A state moves one step at a time under one of 6 hidden systems, and each row is a state written as 18 numbers. Each run below is a few steps of one system.
q317, trace 1:
[[ 23  -5   0  31  18   3   4  14  13  14  -5  17   2  14 -21  -2   7   1]
 [ -7 -20 -14   4  16  -4 -23  -5   0   2  -6   2 -37   3  -9  -4  -4  16]
 [-27 -16   4 -28 -10  -2   5  -8 -15  -2 -20 -11  -2   6  14  12 -15  -9]
 [ 11   0   5   6 -10  10  22  -2 -19   1   7   4  37  18   5   9  -8  -6]
 [ 25   5 -10  27  18   3 -20  -1  -2 -14  20  15   6  -3  -4 -12  -3   8]
 [-13   2   2  -6  11 -13 -31 -11   9  -6 -12   8 -19 -26  12 -12  -8   7]
 [-20  11  12 -23 -22  -6  15 -14  -4  20 -10 -13   3  -6  16   7   3   7]
 [ 17  14  -3   1 -16  14  18  11  -8   3  25 -17  19   9  -7   8  15  -6]
 [ 22   3  -1  14  16   5 -16  25  19 -16   4  14  -4  -7 -15 -10   7 -11]]
q186, trace 2:
[[-24  12  18   7   5  18 -29  -4   6 -14 -16   6  22 -16   9   2   8 -25]
 [  2  -7  18 -25 -37  -2   7  15   7  22  -6   4  15  -5  12  21 -12   8]
 [ 11  11 -20 -10   4 -20   1   0 -15  -5  30  -5  -8   2  11  -3 -17  26]
 [-12  26  -7  -7  22   1  -5 -10 -15 -17  -3 -19  -8  -1  -4 -13  17 -24]
 [ 15   8  14  -7 -15  20  13   7   6  22 -22   3   3   3 -13   6  25 -10]
 [ 17 -10  -6  10  -6   2  -9  12  15   9  10  23 -17  -2  -5   2   0  37]
 [-23  -9  -8   3  22 -19 -22  -8   5  -9  -7  -5 -24 -11   5  -9 -11   4]
 [ -2  -8  12   3   0 -15   6 -10  -2  22 -18 -25  14   2  -6   3  -5 -29]
 [ 16   2   1  22  -9   6   6  17   4   7  25   0  26  10  -6  10   1   5]]
q579, trace 3:
[[-26  -6   4  28  26  10 -19  15  -4  -1  -1 -11  20  20 -10  13  -4 -27]
 [-36  -9   1   7   1  20   9  14 -16  -1   1   5  16  35   4  25  -8   4]
 [ -8 -17 -11 -14 -17  10  26  -2 -22 -23  12   8   9  18  16   9 -17  16]
 [ 22 -10  -6  -5  -7  -5  23 -30 -14 -25   0  14  13  -7  16 -17 -13   3]
 [  7  11  11   2   2 -14  11 -36   4   3 -22  12  11 -22  13 -22   0  -2]
 [-20  32  12 -12   2 -15   1 -10  14  14 -15  -7  -4 -21   8  -8  12   3]
 [ -8  34  -1 -14   1  -7   2  19  10   5  12 -24  -7  -7  -6   1  20  -2]
 [ 17  13  -6  12   2   6   7  30  11   0  22 -11   1   9 -20   3  19  -3]
 [ 16 -18  -4  25   4  14   3  21  16   1   5  19  -4  13 -18   4   7  12]]
q167, trace 4, 9 rows:
[[ 28   8   4  18   1   5  13  -8   2 -25   7  22  37 -12   8 -17  -4  -9]
 [ 12  -2  -5   0  18 -24  15 -35 -16  11 -23  18  -8   7   7 -18 -19  14]
 [-41   2  -3 -15  -1  -7  -5 -17  -6  19 -10 -26 -26   0   5   6   6  10]
 [-17   7   7   2 -15   5 -16  18  22  -5  18 -30  11 -20  -3   8  17 -16]
 [ 41   1   3  15   2 -11   0  20  23  -9  10  15  15 -15 -10 -12  -4  -7]
 [ 24  -7 -12 -11  14 -11  15  -1  -6   1 -18  28 -27  13  -5 -11 -10  20]
 [-35  -5  -7 -26  -1  17   7   0 -16  -5 -15  -8 -25  19   0  11   8   1]
 [-22  -3  11  13 -12  26  -2   8   5  -9   5 -19  26  -1  -2  12  16 -26]
 [ 27 -12   7  38   6  -1  -8  -8  11   1   5  15  28 -10  -3 -10  -7  -1]]
q317, trace 5, 9 rows:
[[ 22   9   3 -21 -28 -18   3  -2  18 -11  11 -16   5 -41  10 -12   1  -6]
 [ 20  21  14   2  -6 -15  11  -1  22  24  -8 -21   8 -19 -13 -10  21 -19]
 [  5   5   2  14   0   8  -8  13  16  34   0 -18 -19   3 -26   7  29   0]
 [ -7 -22  -2 -14  -4   8 -11  35  10   8  -9  -7 -29  12 -18  19   4  -1]
 [  8 -25   2 -21  -1   1  22  17  -8   1 -27  14 -10  24  -7  10 -15  -8]
 [ 21 -24  -8   9   6  10  18 -19 -23  -4 -12  12   1  23  -6  -5  -9  -2]
 [  1 -27  -8  22   9   7 -18 -26 -14 -16   3   1   5  -2   6  -6 -13  -4]
 [-16  -9   9   9   0 -14 -23 -14  -1   2   1   1  19 -13  19   2 -25   3]
 [ -1  24   5  -4  -2 -20  -7  -5 -10  20  11  -5  16  -5  17   5 -15  13]]
q186, trace 6 (9 x 18):
[[ -3  18   4   7  19  -8  -9  19   0 -17   7   1  24   2   3  -1 -10 -16]
 [-26  16  10 -13  -5  14   4  18  -8   6  -6   2  10  14   8  20   3   0]
 [  5  -4 -10 -16 -16  13   1  -6 -21   8  10  -7 -15   9   4  11   2  17]
 [ 25   1 -12  -6   7   3 -14 -13 -10 -14   2  -2 -17 -12  -4 -14   6  -5]
 [ 13  14  13  -1  10  -3  -9   2  12   5 -22  15   3 -12  -4  -8   5 -13]
 [ -8   9  11   5  -4  -8  -2   8  15  27  -4   9   3  -2   3   9  -2  19]
 [-18  -3  -9   4  -3 -10  -6  -1   2   7  18 -23 -10  -2   2   5  -2  15]
 [  3  -7  -7  -2   3  -3   4   6  -5  -9   5 -27  -2   2 -11  -1   3 -24]
 [ 16  -2   2   4   5  11   9  20  -1  -1  -6  11   8  16 -13   4   2 -11]]
q961, trace 7:
[[-39  28   4 -10   4   9 -26  10 -22  22  13 -35   7  12   5  26   7 -10]
 [  8   0   4 -20 -12  15  32  11 -26  29 -16   7   6  43  -8  23  -1   4]
 [ 39  -4 -26   6  24 -12  10  -6 -18   8   9   1 -30  22 -20 -12  -4  14]
 [-24 -10 -13  -7  27  -7 -40  -8 -21 -20  -2  -8 -25  -1   7  -2 -19  -3]
 [-11 -34  17 -17 -19  10 -10  -9  -6  12 -37  -3  -1  -3   4  14  -9 -23]
 [ 46  -6   4   3 -17   4   1   4   7  19   0 -23  -2 -11 -22  -2  19 -22]
 [  5  29  -4   2  15  -3 -28  31  -4  -2  28 -15   9   2  -5   9  -1  -7]
 [-20   2  10   2   2  -2  -4  12 -16  24  -4  13  18  26  11  25 -24  16]
 [ 15 -21 -13   9  -7  -4  24 -30 -18  24   2  -7 -12  17  -5  -2  -2  22]]
q961, trace 8:
[[ -7  -4  -6   5  14  14 -10 -11  -5 -19  -8  -6 -13  -4  -7 -10  15 -16]
 [  3  -3   8  -7  -3  21 -18  16   4  -8 -15  14  -3  -6  -4   6   8 -13]
 [ 14 -15   5  12  -7   4 -10  23  18  11   2   7   2  -1 -10   8   0   3]
 [ -3  -9  -5  24  -1   2  -8   5   1   0  26 -11  12   5  -1   7  -4   6]
 [ -3   0  -2   0  -7   9   5 -11 -21  -8  12   1  18   7  14   5  -8   5]
 [ 21   1  -2 -15  -9  -7   9 -14 -11   2  -3  10  -1  -6  10  -5 -11  10]
 [  4   3  -4 -12   1 -24  -3  -4   6   0  -2  -8 -14 -16   5  -9 -10   6]
 [-22   4   6  -8   2 -12   1  -2   5   3 -10 -18   2  -6   3   1  -2 -13]
 [ -1  11   9   0   0   4  16   0   1  12 -14  -6   7   5  -7   1  14 -13]]
q599, trace 9, 9 rows:
[[-26  10   5  21   2  15 -38 -13  12   5   9   3  -4 -22   8   0  17  17]
 [ -2  18  10 -12  -8 -24  -3  -7  13  -6   5 -21  17 -32  13  -9  -5 -15]
 [  7  -2  -3   4   6 -20  38  -3 -12   2   3 -16  22  23  -4  -2 -13 -15]
 [-18   3 -12  12  18  14   8  18 -10  -4   9   4  -8  33 -11  10   8  11]
 [-16  11   3 -14  -7  21  -9  18  13 -22  -4  22  -8 -12   8   2  13  11]
 [ 21  -1   3  -8 -14  -2  15 -22   8  -8 -12  14   1 -23   9 -17   3   6]
 [  9  -7  -8  11  18 -19   1 -29 -11  12  -9  -7 -13   3  -4 -14  -7   2]
 [-24  -4   6  12  19  -6 -22   9   3   8 -12  -8  -1   7  -6   8  -7 -14]
 [-16  -4  12   9 -15   8   3  17  21  -3   5  -7  19  -6  -2  11   8  -9]]
q579, trace 10 (9 x 18):
[[ -4  10   8  18  -2  11  17 -15  -6  23  -5   1  16  11  -2   3  15   5]
 [-10  11   0  -6 -16   8   7  -1   5   9   5  13  -5  -3  10   6   9  32]
 [ 21   8  -8 -22  -5  -8   3   8   2 -10   5   5 -15 -10   2  -8  -2  10]
 [ 27  -7  -1   4   4 -11   2  -5   9   2  -7  -8  -7  -9 -12 -14   3 -14]
 [ -8  -4   6  20   7   3 -15  -5  16  12  -8  -4  -3  -8  -9  -2  12  -3]
 [-22   6   4  -5   3   9 -22  18   3   3  -1   2  -5   1   2  13   2   4]
 [  1  -6  -5 -11  -1  -3   1  21 -10  -3   8  -8  -1  13  -1  11 -11  -5]
 [ 10 -18  -9  13   2   3  11  -6 -11  -6  10  -7   4  13  -6  -2  -6  -2]
 [ -1 -10   1  12   0  14   0 -18  -6  -5  -7  14   7   1   5  -4   1   5]]
q167, trace 11, 9 rows:
[[-11   0  -8   8  11  -3  13  -6 -25  10   8   5   7  29   6   9 -17  21]
 [-29  27  -3   3   4  11  -8 -13 -17   2  14  -7   6   5  13   6   9  15]
 [ -8  26  12  -3  -6  -4  -9  -6   3  -7   5  -1  27 -22  19  -3  -2  -4]
 [ 19  12   6  -3  -5 -26  18 -14   9  11  -4   1  11 -15   7 -14  -7   4]
 [  5   9  -9 -13   4 -16   8 -15   1   8  -8 -12 -29  -7  -4 -14   9   8]
 [-10   0   2 -20  -3   0  -8  12   9  -4 -11 -18 -19 -11  -7   1  11 -18]
 [ 13 -14  10   3 -10   6   4  24  20   1  -8   0   4  -4 -13   5   7 -19]
 [ 25 -23  -6  15   0  10   5   4   6  -1  -4  17 -10   7 -13  -4   2   6]
 [ -7 -22 -11  -4   8  10  -8  -2 -16 -11  -5   8 -15  16   0   4 -12   7]]
q599, trace 12 (9 x 18):
[[ -4 -20   8   5 -16  13  13  10  -8  -9   4   0  37  14   6  16 -14 -17]
 [  2   6 -14  18  -6  19   3  -3 -13  -4  35   5   7  12   5   5   9  30]
 [ -5  30  -5 -28   4  -2 -15   0 -16 -11   4   9  -9 -10  17  -3  -5  16]
 [ 11  16  15 -17  -2   1  13 -16 -12  11 -30  16  16  -1   9  -3  -3 -12]
 [ 10  13   0  26  13   2   8 -17   1  29  -5  -1  -1   9 -14  -7  19   5]
 [-12  18  -1   1  17 -12 -13  20  18   8   0 -12 -18  -5 -12  -2  11  -3]
 [ -1 -11  10 -16 -12  -6  19  24  21  -9 -15  -3   4  -4  -5   4  -1 -19]
 [ 14 -30 -12  11  -9   9  25  -3   4  -8   6   0  -9  13 -11  -3   6   5]
 [ -2 -16 -16   1  10   6 -23   0  -6 -18   7   6 -24  -1   0  -3  -6  13]]

Which system made each of these runs?
trace 13:
[[  3 -24  -5   7  -2  12  19 -18 -12   1 -11  16  -6  18   0  -1  -2  14]
 [-26 -14  -9   8   5   9 -11 -20 -20  -6   5 -17  -5  10   5   3  -2  -1]]
 : q167
trace 14:
[[-15  32 -11 -11   5  21  -5 -35 -51   6   6  -5  -2  16  15   3  11  11]
 [ 30  24   4 -26 -33  10  22 -12 -26  27   5  -4  16   6   7   9   8   8]]
 : q579
trace 15:
[[  2  31  -8 -22  28   4   3  20  -6 -26 -13  18 -22   9  -6 -13  12  -7]
 [ -6  10   8  -8   4  10   5 -13  -8  38 -37  14 -23  12  -9   4  18  12]]
 : q186
trace 16 (2 x 18):
[[ -3  -3  14  11  31  -7 -21   2  11   5 -40   4  -1  -3 -14  -8   0 -37]
 [-22 -11   7  12  -6  10  -3 -13  -3  43 -17  12 -11  18   1  18   3  32]]
 : q317
trace 17, 2 rows:
[[ 10  -9 -11   5   9  38 -21   0  -1 -39  -3  40 -20  -6  -2  -9  13  12]
 [ -6 -15  15 -20   1  -7 -14 -20   5   4 -49  29 -15 -18  13  -7 -15   0]]
 : q186
trace 18:
[[  0 -24  -4 -26  -7 -15   2  -5 -20 -21  -5  -6   6  -2  17   2 -36 -12]
 [ 25  -5  10  -9  -2 -24  -2 -23  -3  14 -22  -8   9 -17   3  -9 -15 -20]]
 : q961
trace 19 (2 x 18):
[[ -5 -22  -2  39  13   4 -28  16   2  10  19 -11  12  14 -13  15 -10  -6]
 [-19   0   4  -6 -21   1 -17  35  14  -4  28  -7  11  -8  12  22 -10  15]]
 : q599
trace 20:
[[ 11   0   6  -3  -2   3  28  -4  -3   2 -18   1  13   9  -6  -3   5 -17]
 [  9 -12  -6  30   7  14   0  -9   1   3   6   3  -1   8 -12  -4  12   6]]
 : q317
trace 21, 2 rows:
[[ 25   7   4  -1   2 -13 -19  -3 -10  17   1   3   6  -6   5   0 -16   4]
 [ 10   9  -1 -21 -10  -8   0   2 -10  20   1  -2 -12   3   4   7  -6  17]]
 : q167
trace 22, 2 rows:
[[ 20 -14 -11  -9   0  -3  14   3 -11 -19   5   4  -3   8   0  -5 -13  -2]
 [  1  12  -2   3  20   5   2 -10 -12 -14 -12  17   5   7   4 -10  -1  -3]]
 : q186
trace 23:
[[ 51  34  -3   8  21 -12   0 -10   5   7  -4  28  -6 -12  -9 -27  11  10]
 [ 11   2  12  -1   2  -9   8   2  27  40 -38   7 -30  -5 -21  -7  22   2]]
 : q579
trace 24:
[[-44  16   2  -9   4  -5  13  18  -9 -16  12   4  25  20  22  15 -21   9]
 [  9 -10   3   6   0  -8  44 -30  -8  13 -24  24   8  16   5 -11 -10  14]]
 : q961
trace 25:
[[ 12   7   5  15   2  24  -3  -9   9   7 -15  24  -7  -5  -8  -8  27   7]
 [ 12   7   1   7   7 -18 -15  -6  24  11  -3  -1 -18 -25  -5 -17   8   9]]
 : q599
trace 26:
[[ 22 -13  17  32  14   7  11   8  21  19 -34  27  11  11 -23  -4  10 -15]
 [  0 -42  -6  16  -5  16 -13 -22   4   5 -14  29 -31   0  -1  -2  -3  34]]
 : q167
trace 27:
[[  4  -1   7  19 -16  -9  -2 -29  14  17   6   0  11 -23  10  -8   3  20]
 [  7  -3 -14 -11   1 -28  -7 -15   0  -8  13 -16 -18 -21   8 -15 -13  11]]
 : q167
trace 28, 2 rows:
[[-14  -8   4   8  15  -1 -36   1  22  -5 -16  20 -24 -21   0  -8   1  10]
 [-14   1   6 -26  10  -6 -24  22  -3  -3 -21 -11 -13  -2  -3   9  -9 -25]]
 : q579
trace 29, 2 rows:
[[ -4 -15   0  24  -7  13 -15   3   7   5  17  -9   6  -3  -4   8   8   6]
 [ -3  -7   2  -3   3 -17 -15  23  12   1   3   0  -3  -4   1   7 -18   3]]
 : q317
trace 30 (2 x 18):
[[  4  19  -9   2  40 -11 -25  23 -21  -2   2  10  -3  22  -4   3 -20  -4]
 [-15  21   1 -19  18  13 -18 -10 -22  -9 -25  33 -14   5  15  -1  -3  13]]
 : q317
